-41 -28 -33
-54 -30 -7
-47 -18 -22
56 70 19
-17 6 -27
->
-54 -30 -7
-47 -18 -22

-28 -8 68
35 24 3
8 22 17
->
35 24 3
8 22 17

27 -41 43 32
-33 -20 71 2
-57 23 19 -11
-1 6 34 18
->
-33 -20 71
-57 23 19

-6 -59 -57 -12
12 -69 -66 6
5 -18 -15 -77
->
12 -69 -66
5 -18 -15

11 28 8 27
40 7 4 41
2 9 -7 3
72 0 -19 76
->
40 7 4
2 9 -7

71 -62 -44
77 10 61
79 10 61
->
77 10 61
79 10 61

-73 -19 -73 -73
-59 70 -61 -49
41 42 31 28
-28 47 -32 5
->
-59 70 -61
41 42 31
---
5 36 33 1 -6 32 3 5 24
36 -21 -19 -36 -40 -34 41 40 5
11 39 38 -5 -15 28 12 14 33
36 29 36 -31 -42 2 41 43 40
-28 36 28 33 27 40 -30 -29 14
-41 -22 -21 34 50 4 -48 -48 -41
30 3 0 -27 -37 -12 36 35 22
53 -17 2 -56 -59 -54 63 63 22
61 -2 17 -61 -70 -44 72 74 35
35 31 31 -27 -45 4 42 43 44
->
-41 -22 -21 34 50 4 -48 -48 -41
36 -21 -19 -36 -40 -34 41 40 5
30 3 0 -27 -37 -12 36 35 22
53 -17 2 -56 -59 -54 63 63 22
61 -2 17 -61 -70 -44 72 74 35
-28 36 28 33 27 40 -30 -29 14
35 31 31 -27 -45 4 42 43 44
5 36 33 1 -6 32 3 5 24
36 29 36 -31 -42 2 41 43 40
11 39 38 -5 -15 28 12 14 33

19 54 -9 16 32
-31 -7 -6 -47 -28
33 0 -42 19 -42
-54 -27 -14 -9 26
19 66 -19 3 14
-11 -46 0 26 -40
-30 5 -34 -24 -25
-21 31 39 5 -47
-4 -52 1 16 43
->
33 0 -42 19 -42
-30 5 -34 -24 -25
19 66 -19 3 14
-54 -27 -14 -9 26
19 54 -9 16 32
-31 -7 -6 -47 -28
-11 -46 0 26 -40
-4 -52 1 16 43
-21 31 39 5 -47

2 64 -38 66 -24 -17 -15 14 42 41
-4 59 -53 56 -17 -26 -1 10 34 29
-4 53 -25 17 -8 -42 21 -18 9 3
-12 40 -67 60 -18 11 -27 43 18 43
-3 45 -68 34 7 -11 -19 44 25 8
->
-3 45 -68 34 7 -11 -19 44 25 8
-12 40 -67 60 -18 11 -27 43 18 43
-4 59 -53 56 -17 -26 -1 10 34 29
2 64 -38 66 -24 -17 -15 14 42 41
-4 53 -25 17 -8 -42 21 -18 9 3

-59 55 -59 -50 -59 -52 -38 55 53
4 30 2 21 -31 -43 -60 44 46
13 28 12 29 -31 -44 -61 46 47
11 31 7 21 -32 -47 -61 47 50
-51 57 -51 -40 -59 -56 -59 59 59
49 26 44 41 -10 -61 -45 54 58
-30 43 -35 -6 -47 -49 -61 51 51
-56 -21 -56 -58 15 21 -55 -17 -19
->
-59 55 -59 -50 -59 -52 -38 55 53
-56 -21 -56 -58 15 21 -55 -17 -19
-51 57 -51 -40 -59 -56 -59 59 59
-30 43 -35 -6 -47 -49 -61 51 51
4 30 2 21 -31 -43 -60 44 46
11 31 7 21 -32 -47 -61 47 50
13 28 12 29 -31 -44 -61 46 47
49 26 44 41 -10 -61 -45 54 58

65 -24 5 24 23 0 12 -2 7 -13 26 -4 -7 -8 24
4 -14 7 15 2 25 37 5 -1 37 27 1 7 -29 15
-56 17 -44 -29 18 21 3 -5 -42 11 32 -4 -5 26 8
->
-56 17 -44 -29 18 21 3 -5 -42 11 32 -4 -5 26 8
65 -24 5 24 23 0 12 -2 7 -13 26 -4 -7 -8 24
4 -14 7 15 2 25 37 5 -1 37 27 1 7 -29 15

41 49 12 38 -31
33 31 -20 15 0
-5 -19 -34 -12 72
3 13 39 17 12
28 26 -8 31 12
-21 -7 63 1 -5
-15 -11 23 -11 12
40 52 27 44 -17
->
-5 -19 -34 -12 72
33 31 -20 15 0
28 26 -8 31 12
41 49 12 38 -31
-15 -11 23 -11 12
40 52 27 44 -17
3 13 39 17 12
-21 -7 63 1 -5

-6 -45 -78 -63 -16 34 55 45 26 -2 4 22
2 54 64 46 15 -6 -6 13 17 -4 -47 -70
21 -5 -11 7 20 6 -33 -63 -67 -32 26 53
69 53 13 -7 -2 12 16 -2 -39 -71 -69 -25
->
-6 -45 -78 -63 -16 34 55 45 26 -2 4 22
21 -5 -11 7 20 6 -33 -63 -67 -32 26 53
69 53 13 -7 -2 12 16 -2 -39 -71 -69 -25
2 54 64 46 15 -6 -6 13 17 -4 -47 -70

3 -68 -64 -11 12 -4 -6 -11 -51 13 61
14 37 45 -15 -49 -68 48 52 41 -53 -29
33 11 30 -35 -50 -69 52 54 40 -55 16
62 -63 -62 -64 -60 -39 65 64 -56 -64 62
->
3 -68 -64 -11 12 -4 -6 -11 -51 13 61
62 -63 -62 -64 -60 -39 65 64 -56 -64 62
33 11 30 -35 -50 -69 52 54 40 -55 16
14 37 45 -15 -49 -68 48 52 41 -53 -29

69 -18 -13 14 -10 24 -17 30 -29 31 8 -15 47
9 -28 -31 5 10 -11 -69 -51 6 -29 -16 18 16
3 50 36 -3 -10 12 48 21 4 -9 46 -25 -39
18 53 30 -1 -13 25 39 20 3 -14 53 -28 -38
-73 -12 -3 -13 16 -40 -3 -36 26 -19 -34 26 -24
49 -39 -27 12 -2 23 -45 3 -22 20 -17 4 53
80 -5 -16 16 -9 26 -43 -4 -18 -6 27 -14 29
->
9 -28 -31 5 10 -11 -69 -51 6 -29 -16 18 16
49 -39 -27 12 -2 23 -45 3 -22 20 -17 4 53
80 -5 -16 16 -9 26 -43 -4 -18 -6 27 -14 29
69 -18 -13 14 -10 24 -17 30 -29 31 8 -15 47
-73 -12 -3 -13 16 -40 -3 -36 26 -19 -34 26 -24
18 53 30 -1 -13 25 39 20 3 -14 53 -28 -38
3 50 36 -3 -10 12 48 21 4 -9 46 -25 -39
